128 stands for zero in the data rows.
Here are some points, each followed by its number:
[137 126 109 115 124 160 148 145 153 190 110 103 142 136 109 115 125 141
 134 127 135 126 127 153] 0
[140 144 134 126 138 149 156 164 139 162 117 134 135 113 128 126 105 153
 128 153  82 141 103 141] 1
[ 91 149  64 144 135 176 148 164 127 201 161 160 139 130  92 134 152 169
 159 151 169 138 148 161] 2
[154  61 142 127 111 126 106  89 155 108 106 101 126 156 134 116 107  97
 114  81 123 104 137 132] 3
[131 117  95 131 123 147 123 136 138 152 130 134 138 131 115 119 125 132
 131 128 148 130 117 154] 4
[137 136 134 143 138 149 141 134 127 141 132 139 153 127 113 124 124 146
 145 140  88 127  90 144] 5
[113 153 110 147 136 153 133 148 109 136 140 152 129 126 113 136 147 144
 143 140 147 133 139 132] 6
[158 115 196 120 138  45 100  83 123  30 123 111 112 148 167 149 148  89
 130 108 109 123 113  59] 7
[126 101  73 128 111 163 130 123 180 210 110  80 129 139 101 103 144 133
 139 105 220  96 157 158] 8
[142 142 170 133 136 103 133 128 115  78 139 142 119 131 143 141 121 125
 124 148  79 146 113 103] 9
[132 142 171 118 135  90 115 125 117  81 121 130 125 121 147 119 114 123
 112 123 108 129 125  93] 10
[ 99 130 124 148 132 104 124  83 116 100 168 160 131 163 134 165 193 117
 144 107 147 100 135 111] 11
[132  69 130 140  99 129 103  64 153  83 127 107 127 162 140 117 125  95
 119  76 114  95 138 138] 12
[148 183 174 101 153  96 135 180 100 106 105 133 114  80 135 139 118 128
 117 173 127 166 115  88] 13
[128 104  69 129 117 148 131 108 172 196 122  79 123 150 106 110 152 120
 144  89 205 105 159 155] 14
[128 126 106 122 132 168 157 150 146 176 127 134 144 115 118 119 110 154
 128 156 104 133 113 164] 15
[114 167 156 128 148  86 123 119  97  78 154 163 110 120 145 166 191 117
 145 134 148 125 121  75] 16
[142 158 163 114 145 107 130 145 114 101 112 127 132 110 141 123 110 137
 126 154 105 142 110 103] 17
[132 142 102 115 125 166 157 156 149 189 122 134 145 118 115 132 116 147
 141 148  96 140 116 172] 18
[110 195 119 110 159 116 158 180 122 159 146 144 136 109 122 146 149 156
 144 158 149 152 121 122] 19
[144 110 124 138 125 130 115  98 135 127 127 110 133 144 115 120 151 107
 140  98 149 113 122 125] 20
[135 124  64  88 118 132 144 149 184 252 112  68 132 133 106 106 143 125
 125 101 239 114 150 158] 21
[132 103 161 126 128  57  99  51 139  58 151  99 102 169 152 145 198  84
 122  77 188  83 146  64] 22
[150  97 135 134 117 114 111  63 167 123 126  91 137 171 123 130 168 117
 149  74 152  86 138 114] 23
[123 114 128 128 129 107 132  81 149 126 150 127 131 158 133 138 165 127
 135  94 137  92 129 116] 24
[135 121 151 120 127  97 125  98 147  96 127 122 145 153 152 138 126 126
 131 105 105 102 106 111] 25
[135 122 104 115 136 159 142 148 161 194 118 105 145 128 110 117 117 138
 140 142 137 133 121 156] 26
[140 161 203 125 136  79 104 149  65  39 117 151  97  74 148 128  99 111
  90 168  82 160 118  71] 27
[125 143 145 146 120 182 137 156  99 105 114 178 153 103 125 124  71 155
 119 170  21 154 108 150] 28
[ 92 195 106 124 165 118 161 168  93 145 175 162 133 127 125 153 166 143
 147 151 144 157 132 127] 29
[138 106 163 137 124  44  91  48 137  48 150 103 113 181 151 143 202  88
 135  70 187  75 149  64] 30
[117 138 143 151 114 170 138 144  96 113 123 170 144 113 127 127  81 154
 126 163  33 153 101 154] 31
[123 191 136 119 163 101 176 153 127 151 149 147 139 138 140 149 124 152
 147 153  88 169 119 139] 32
[138  74 169 140  98 126  74  58 130  54 112 117 116 158 149 118 118  93
 126  84 106  98 131 112] 33
[124 166 125  96 143 118 144 164 118 144 121 126 126 105 124 123 122 138
 130 158 144 156 134 121] 34
[121 102  64 129 108 189 128 139 150 210 114 107 142 116 100 101 120 139
 139 113 164 126 146 176] 35
[ 97 164  96 133 132 153 156 186 100 156 150 165 128 110 113 132 105 159
 122 155 144 161 143 157] 36
[ 75 191 106 121 139 145 155 190  86 138 148 170 119  93 120 135 126 148
 138 161 172 173 144 124] 37
[123 136 147 153 122 173 134 149 110 117 126 157 149 112 119 123  68 156
 126 173  33 161 103 154] 38
[ 99 179  99 115 144 151 154 170 103 167 153 163 138  94 124 143 161 157
 140 180 153 151 130 128] 39
[128 159 103  86 135 146 160 203 133 202 111 124 135  88 105 117  88 143
 116 173 130 169 129 157] 40
[131 112 128 140 118 143 122  85 150 136 137 120 133 146 137 136 138 140
 141 104  99 106 121 146] 41
[ 90 152  99 127 139 149 152 176  98 142 153 162 128 111 116 137 116 144
 126 158 144 162 148 149] 42
[141  79 120 146 103 114  92  56 152 101 125 107 122 170 127 121 152 102
 128  61 147  71 136 128] 43
Which two points above are nearest to each new point? Their numbers follow each, nearest first.
[102 148 104 145 122 153 136 146 111 147 140 165 136 111 111 143 141 143
 143 144 150 135 138 131] 6 42
[124 175 131 106 146 117 144 183 116 139 117 131 118  98 130 127 115 142
 126 155 144 158 132 116] 34 19
[145  93 116 115 105 139 120  91 160 139 109  97 134 138 117 128 140 108
 138 102 152  97 125 135] 20 23
[133 134  93 135 128 153 134 133 120 143 128 141 136 151 116 124 133 131
 133 129 157 125 128 158] 4 6
[149  76 144 128 111 116  94  92 150  96  91  82 114 136 133 112 114  96
 108  96 147 111 134 112] 3 12
[121 166 133  98 137 119 137 165 125 146 120 122 126  99 123 134 115 138
 125 146 137 151 136 130] 34 19
[120 175 131 108 149 108 145 166 112 138 133 126 115 101 132 129 116 134
 122 146 148 156 134 119] 34 19
[156  69 138 122 110 116  93  83 150 112 102  87 106 132 131 113 115  92
 110  86 151 100 149 121] 3 12
[143 137 130 127 136 140 141 155 131 159 124 128 141 127 127 135 110 148
 131 157  74 150  99 140] 1 5
[147 148 158 111 130 119 127 143 123 120 114 125 120 104 128 131 118 127
 117 158 115 145 123 102] 17 34
[120 113 111 134 115 124 113 112 135 134 129 113 111 129 123 120 131 116
 117 104 167 112 156 135] 20 4
[141 123 129 118 119 141 131 130 135 143 109 120 141 123 128 126 113 124
 138 134 127 122 125 132] 4 0
[128 149 159 125 147  80 107 131  96  64 132 140  95 106 141 134 139 109
 113 139 127 138 134  82] 10 9
[112 105  72 136 111 179 139 142 148 197 118 108 127 130 101 108 116 135
 132 121 173 125 156 170] 35 0
[116 121 115 134 134 131 133 132 103 125 139 147 120 131 116 132 145 129
 128 125 151 131 142 126] 6 4
[129 171 104 101 143 140 163 184 147 202 121 112 131  98 113 115 124 148
 143 164 133 162 120 145] 40 18
[125 115 125 132 116 141 133  99 154 127 143 127 134 148 134 127 127 133
 131 105 109 107 124 144] 41 24
[150 120 194 119 131  59 103  79 135  38 131 120 119 167 154 149 158  94
 131  98 132 108 116  67] 7 22
[128 107 117 140 126 130 113 110 139 136 129 117 135 139 112 120 144 124
 134 114 148 119 120 132] 20 4
